Look-ups in named tables: a row name and a column name give one cell, copied from the table.

Mem =
        Deg  Vuzorig  Soz  Rogu  Sas  Fabulez  Lib  Gegoko  Zazig  Vibo
Vep     190      204  209   174  216      173  176     131    214   124
Pur     177      106  238   147  228      181  133     161    218   159
Som     218      106  209   182  148      131  145     212    102   215
Vidafi  173      126  187   204  223      177  174     184    171   178
Romebu  245      225  158   213  250      234  204     169    177   160
Dev     187      160  227   171  237      172  140     179    186   183
Napep   215      132  227   163  217      186  150     195    176   202
Rabi    212      114  199   184  178      169  158     204    152   212
Raviv   131      189  247   110  147      139  114     166    233   167
Kono    231       57  250   131  241      238  162     173    239   175

What is the Rogu of Kono in Mem?
131
What is the Lib of Raviv in Mem?
114
What is the Zazig of Rabi in Mem?
152
What is the Zazig of Romebu in Mem?
177
What is the Vuzorig of Vidafi in Mem?
126
What is the Sas of Napep in Mem?
217
What is the Rogu of Napep in Mem?
163
What is the Rogu of Romebu in Mem?
213
What is the Soz of Vidafi in Mem?
187
What is the Rogu of Dev in Mem?
171

Fif:
|  | Zum | Vifov | Kamesa | Rebezar |
|---|---|---|---|---|
| Dat | 36.77 | 60.17 | 62.51 | 64.55 |
| Zof | 29.03 | 72.43 | 9.90 | 40.71 |
| Bifovuv | 68.31 | 38.69 | 73.46 | 70.66 |
| Basir | 25.84 | 44.97 | 49.19 | 23.37 |
| Lapupap | 26.74 | 67.53 | 52.62 | 22.43 |
| Bip | 32.19 | 91.34 | 43.19 | 19.46 |

What is the Vifov of Basir in Fif?
44.97
What is the Kamesa of Bip in Fif?
43.19
What is the Rebezar of Lapupap in Fif?
22.43
What is the Vifov of Bip in Fif?
91.34
What is the Rebezar of Bifovuv in Fif?
70.66
What is the Rebezar of Dat in Fif?
64.55
What is the Zum of Basir in Fif?
25.84
What is the Kamesa of Zof in Fif?
9.90
What is the Kamesa of Lapupap in Fif?
52.62
What is the Zum of Lapupap in Fif?
26.74
What is the Vifov of Bifovuv in Fif?
38.69
What is the Kamesa of Basir in Fif?
49.19
What is the Zum of Zof in Fif?
29.03
What is the Vifov of Zof in Fif?
72.43
What is the Vifov of Dat in Fif?
60.17
What is the Rebezar of Basir in Fif?
23.37
What is the Zum of Dat in Fif?
36.77

Masav =
fields: Bim, Saz, Pap, Lev, Detez, Kegum, Tumekoz, Gafak, Bisin
Tilop: [38060, 76684, 64429, 31951, 65106, 45359, 57272, 65870, 52310]
Mon: [55309, 37014, 73774, 44725, 59673, 49547, 32323, 45514, 35253]
Zarolip: [70544, 56987, 56621, 46307, 57851, 79325, 63903, 48921, 35412]
Gotug: [63018, 44772, 47606, 51189, 63828, 72680, 41657, 46940, 38555]
Zikog: [68781, 66704, 52006, 44638, 59844, 75480, 62741, 47927, 42185]
Bel: [80456, 72362, 11176, 67295, 36057, 99007, 85652, 48350, 38293]

Pap of Tilop is 64429
Pap of Mon is 73774
Gafak of Gotug is 46940
Bim of Mon is 55309
Kegum of Zikog is 75480
Kegum of Tilop is 45359
Lev of Gotug is 51189
Lev of Bel is 67295
Pap of Zikog is 52006
Tumekoz of Mon is 32323
Detez of Bel is 36057
Bim of Zarolip is 70544
Bisin of Bel is 38293
Bim of Zikog is 68781
Which row has the largest Gafak? Tilop

Table Vedal
        Tizonut  Sesidod  Rudeve  Veruked  Siv  Tonem  Zirobif
Mivusi       65       31      42       55   59     27       59
Tevoso       52       75      29       71    9     54        6
Benol        56       37      32       36   54     40       53
Mov          25       52      83       47   57     63       61
Zim          35       23      55       11   80     49       82
Gefo         58       30      24       31   59     35       58
Bak          45       39      55       45   59     44       60

Sesidod of Benol: 37
Sesidod of Tevoso: 75
Rudeve of Mov: 83
Tizonut of Mov: 25
Siv of Mov: 57
Rudeve of Gefo: 24
Rudeve of Tevoso: 29
Siv of Tevoso: 9
Siv of Bak: 59
Tonem of Tevoso: 54
Veruked of Mivusi: 55
Sesidod of Zim: 23
Rudeve of Bak: 55
Siv of Benol: 54
Tonem of Zim: 49
Tonem of Bak: 44
Tonem of Mivusi: 27
Rudeve of Benol: 32
Zirobif of Gefo: 58
Tizonut of Zim: 35

